One turn sends every row of this set to another row. A few are shown first. Where does it send the rows asked after them?
far: [ -4  -9  10  14  -9   5   3 -12   8  13  -7   0  15   5  -7]
duf: [-12 -13   0   9 -12   0  -8   6   8  12  -6 -15   3   5  14]
Dorag: [ -7   5  21 -10   9   3 -10  -5   8   4   6  -3  -5   1 -12]
ditim: [ -3 -22  14  -8  -6   8   2  -3  -6  -4  -3 -14   8  10 -13]
mot: [-22 -19  10  -6   9  -7  -6 -14  -1  -6  -1   8   0   9   3]
bivu: [ 10  -6  15  -9   1   2  -9   6  -3 -18   5   0  -6  14  11]
kize: [-12  -7   7 -10   5  11   5   9  -6   6 -15   3  -1  -7   7]
Mab: [ -4  -9   0 -14   5   6   0   5   9 -12  13  -5  -6  -5  -6]
zoz: [  0 -23  -8   1   3  -2 -12  16  12  -1   4   4  -6   9   0]
Gigek: [ -5 -13   8  14  -6  -2 -24   8   0  -8  -9   2  -6   3   1]
kole: [  1 -18  -1  -7  -5  11   0  -1  17   3   9  11   8  17   7]
Fabi: [ -1 -15  18   5 -18  -3  10  -2  -4  -7  -5  -3  -8  11 -13]
Bape: [  1 -28   3   5 -10 -11  -4   0  -7 -12 -11  -7   8   3   1]
zokud: [-11 -16   9 -14  -2 -15   3  15  -8  -8   0   4   2  -1  -6]
dipe: [ 11  -9 -13  -2  -6  -9  -5  10 -15   4   0   3  -6   9  -5]
vagu: [  1 -19   2  -5   8  -3  -1  -5 -19   4   9   9   0  16  -5]
Kadum: [-13 -10   1   3  -1   7 -20   8 -13  10  -8   4   5  10  -1]
fude: [-12 -12   0  15   1   1   5  -2  10  -1   1  -1  -8 -11  -9]
mati: [12  3  4 -1  2 14  8  2  8  8  3 -9  9 -2  4]
bez: [  6 -13  20  -8  10 -10   4   3   8   2  15  13  -3   6   2]
viki: [  6  -2  17   2 -14 -14 -16  -6 -10   5  -5  11   7   3  -5]
vibi: [  1   0  12  -3 -10   2  -7  -7  -6  -4 -15   6   5  -5  19]
nez: [ -7 -15   8  12  -5 -13   0  -8   9   1  -4   0  13   0  20]
nipe: [ -3  -1  13   7   7   9  10   4   0  -1 -15  18   1   4   6]
zev: [ 1  6  0 -2 13  4  4 14 -6 10 -3  5 -6  7 -9]
rogil: [ -1  -2  20  12   8   1 -11  -6   2  13   5   0  -4   8  15]
zus: [  9  -3   2   2 -10 -10   9  14   3  -5   4   8  17  -6  -1]
bopad: [  0  -1  -2   3 -16  -6   8 -11  10  -6  -8 -15  -2  -2   3]
niv: [ -8 -13   3  -4  14 -15   8   8   1  16  10   0  -3   0  -4]
kebo: [  1 -11   8  -7  -7 -10  -3   9 -12   4 -10  14  -9  16  14]
Rof: [ -7 -16  -4 -12 -19   0   2   7  12   6   7   8 -10   7   9]
bir: [ -3 -18  -7  -4  -3 -24  -3 -11   0  -6   3   8  -7  -1   5]
diro: [ 5  7 15 -5 -4 -5  1 -2 13 -9 -4  9 -2 -9 -7]
fas: [ -6  -8   5 -10 -10  -8  -1  -2  -6  24  -8   6  15  11   2]
gudi: [  7  -3   7   1  -9  10  -8   0   3  16  -4 -12 -16  10   1]
Zuvob: [  9   8   5  -9 -11  -2   0 -19   0   1   2  -3  10   7   5]
mevam: [  2   5   1  -5  -2  -6  -9  10  -2   3   0 -12  13   0 -16]
mogut: [ -9  -4  15  -8 -10   1  -5 -14  16   7  12   6  -2   5  11]
koru: [ -7 -15   6   9 -11   1 -10 -14   4   5  -7   9  -9  19   5]
Tera: [ -6  -3  15  -3  -2  -6  15  -9  -3  11  10  -6   2  10 -15]
Timi: [  1  -5   8  -3  12 -11 -10  14   6  -3  -1  -9 -11  -2  13]
tir: [ -9  -6 -11   5   5  -2   0 -17   4   8  14  -5   7   5  -3]

mot turns into bivu
bopad turns into duf
ditim turns into kole
Now these:
koru turns into kebo
nez turns into Gigek
Timi turns into mevam
zev turns into Tera

One turn sends every row of this set to another row. A few are shown first. Where does it send the rows asked after them?
ropok: [  7  -6  -4   0   3  10  14 -15  -5  -9  -6   5  12  16  -7  -7  14   9]
Rol: [ 11   9 -17  20 -12   1   9   0  22   1   1 -12   8   2   8   6  13  -5]
fola: [  8   4 -13  21 -16  11  12  -2  19  -5   3 -19   1  -2  -5   6  18 -10]
moro: [  6  -8  -3  -7   2  15  11 -14  -2  -8  -5   1   9  16 -13  -7   8  12]
Tiz: [  6   7  -5  25 -16  11   6   7  24  -6  -1  -8  12  -4   4   8  17   1]
sem: [-11   9  -9  10  -2  11  -3  16  10   8  -4   9  -3   8  -4  15 -11   3]
popoz: [-13   4   8   1  -5  16  -5   1  14   1   4   0 -14   4 -23   6  -1   3]
razu: [  6  13  -2  11 -11   8  -2  -4  29  -1  -1 -12  17  -4 -11  13  -3   4]
dep: [  4   6 -14  23 -15   8  15   2  17  12 -10 -13   6  -5  -2   7  16  -8]
lamem: [-16  -5   4  23   2  12   8   5  24   1  -5  -2  -8   2   7  -6   5  -2]
nugok: [-18   4  -8  10  -2  15   4   3   6  13  -5   3 -12   8  13  -3  14  -1]
Mibot: [  8  -5  -3  -1   4  10  13 -17  -4  -9  -6   4  12  16 -10  -5  11   9]
luz: [  9  -6  -4   0   3  10  14 -17  -4  -9  -6   3  13  15  -9  -6  13   9]
lono: [ -1  12 -17   1   1   5   3 -16  18  18  -5 -18   7   4  -2   7  -5  -2]
gukig: [ -7   6 -14  20  -7  11   5  21   8   4  -5   6  -1   6   8  12   2  -1]
Lonop: [ -3  -3  -5  27   0   7  13  -3  30   1  -6 -14   3  -1   7  -3   3  -6]
gesip: [ -8   4  -3  17 -10  10   3  14  13   0   1   9 -10   7  11   0  19   0]
fusef: [ -5   1  -2  14   6   6   6  -9  32   5  -6 -16   5   0  -5   1 -12  -2]
Lanez: [  0  12 -15  10  -2   5   0   8  16   9  -5  -2   8   5  -6  19 -16   0]
pase: [-11   4   7  18 -12  17  -2  15  18  -4  -1   9  -1   1   1   4  14   7]
mezok: [  6  14  -9   1  -3   1  -3  -9  27   7   2 -11   9   5 -11  12 -11   1]
vonu: [  7  -8  -3  -7   4  13  16 -13  -4  -4  -6   3  10  11 -17  -5   7   8]
tomaf: [ 12  -7  -7  -4   1  13  14 -15   0  -9  -5  -3  13  15 -11  -7   9   9]
lugi: [ 11  -9  -8   0  -1  15  15 -12  -2 -11  -6  -1  10  14  -8  -8  16   9]
fedir: [  6   8  -5   4  -8  10   1 -10  23   2   3 -19   3   0 -25  11  -5  -3]
bifa: [-18   9  -4  -5   5  12  -5  -6  11  18  -5   0  -8   7  -4   2  -6   4]
tutop: [ 12  -7  -8  -3   3  11  18 -14  -4  -5  -6  -2  14  10 -15  -5  12   5]
sabef: [  6  10 -22  20  -7   6   7  12  14   4  -5  -5   9   4   4  16  -3  -4]
kat: [  7  -5  -2  -1   4  10  13 -16  -5  -9  -6   6  11  15  -9  -7  12  10]
retod: [ -1   7 -21  15  -5   9  11  -6  13  11  -6 -14   2   4  14   1  14  -7]
Taga: [-14   3  -1  20 -13  13   9  14   9  12  -9   6 -10   0  -2   3  18  -3]
Vif: [  2  12  -8   7  -7   5   6  -7  22  17  -9 -14   9  -2 -20  13  -7  -2]
kasi: [-15   7   5   3  -6  13  -1   5  14  19  -9   5  -8   2 -20   7  -4   4]
kipim: [-10   9  10   5  -6  14 -10   5  23   0   0   4   4   1 -15  10  -7  10]
vuvo: [  6 -10  -4  -3   0  17  13 -10  -4 -10  -6   4   7  17  -8  -9  14  10]
Gis: [-16  -3   9  12   7  11   1  -1  28   5  -4  -3  -6   3  -5  -3 -11   2]
Guzon: [-10   0   1  19 -12  18   5  10  10  -5   3   1 -15   3  -5   0  21  -4]
Totif: [  4  -9  -2  -3   4  14  16  -8  -7  -6  -6   7   6  12 -13  -7  13   8]
zageg: [  9  -9  -8   1   1  14  19 -10  -6  -7  -6   2   9  10 -10  -7  17   5]
goni: [-13   9   5  -1  -2   8  -9   6  16   7   2  10  -9   9  -9   5  -5   7]

lugi turns into tomaf
Mibot turns into kat
Now these:
Vif turns into kasi
gesip turns into Rol
zageg turns into tutop
pase turns into Tiz
lamem turns into Lonop
Guzon turns into fola
sem turns into gukig
nugok turns into retod

